Families of rows that turns and mirrors carry onto each other, the same ones carrying the whole set onto itself: the rest of each named row's family, in list order
3 families of 6 rows
piba: [-13  42  13 -16  -7  14 -14  32 -11  35  -7  -5  -8   1   6  23   7 -11
 -48 -29 -14  50  -1  11  13 -30  -6  -5]
gup: [-37  -2   1  26  -7  28 -31  -4 -24  31  -2 -56  -1   2 -17  -3 -26  -9
  -1  25   4 -24 -19  40  -1 -36 -14  15]
Fabo: [-37  -6  -8  21  -4  21 -35  -1 -19  37   6 -48  -6  -2  -8   2 -21 -12
   0  30   6 -28 -17  34   1 -37 -13  13]
rinel: [-33  38  16  10  23  -1   0  28   4  34 -16  -3  -8   1 -29  29  -7 -49
 -16  -5 -25   0 -24   4 -17 -27 -11   6]
zilu: [-34  43  24  14  18   4   4  25  -1  30 -24  -8  -3   6 -37  22 -11 -47
 -15  -6 -26   6 -27   5 -14 -27 -15   8]
mufam: [-38  43  20   9  17  -1   5  24  -1  37 -17  -1  -8   0 -30  24  -8 -46
 -10   0 -21   8 -27  -4  -3 -29 -14   6]
kud: [-41   0   1  22 -10  22 -27  -6 -25  37   2 -50  -5  -2 -14  -4 -25  -8
   5  31   8 -19 -20  30  12 -37 -15  13]
zipom: [ -4 -16   3  -8  -8  25 -27  21 -31  28  17 -33  -7 -21 -19   6  -3  26
  -6  20  11  19  15  30   6  -3 -40  -2]
nazu: [-22   4   0  -5 -62  23 -17   4 -11  24  19 -28   5  32 -19   3  -3   2
   2  31  11  -2   2  -5   9 -27  -1 -32]
vaz: [-14   4  12   5 -62  35 -18   4 -12  10   2 -43  16  45 -33  -2 -10   4
  -7  16   1  -5   1  13  -9 -24  -5 -29]
nised: [ 23  36  29   4 -22  26   7  12 -23   3  -2   6 -17  21 -40  12   5 -42
 -14  -3 -31   2  -4  42 -14 -23  -2 -28]
temat: [-12  -6  -9  -1 -52  26 -29  12  -2  17  19 -33   8  37 -16  14   1  -3
 -10  18   2 -19   7  12 -21 -24   1 -33]
rur: [ -5 -11  11  -4 -10  30 -21  18 -34  25  10 -39  -3 -17 -28  -1  -8  30
  -5  18  10  22  12  33   9  -3 -44  -1]
seze: [ -9  40  15 -13  -4  19 -18  34 -11  29 -11 -10  -5   5   2  23   5 -11
 -52 -36 -20  45   0  20   1 -28  -6  -4]
Vusap: [ 13  43  31  -2 -31  18  17   6 -27  14   5  18 -24  13 -34   9   7 -39
  -1  13 -20  15  -8  21  13 -26  -3 -28]
kof: [  0 -17   8  -4  -6  31 -29  22 -29  24  11 -40  -2 -16 -24   5  -5  27
 -11  13   5  15  15  39  -4  -2 -41  -2]
dib: [-13  45  22 -13  -9  21 -10  31 -16  30 -14 -11  -5   5  -3  17   2  -9
 -48 -32 -17  53  -3  16  14 -29  -8  -2]
nal: [ 19  31  13  -7 -19  12   1  15 -18  17  16  22 -28   9 -21  23  16 -46
  -9   9 -23  -2  -2  28  -8 -26   2 -32]

Same family as nised: nazu, vaz, temat, Vusap, nal
Same family as seze: piba, zipom, rur, kof, dib

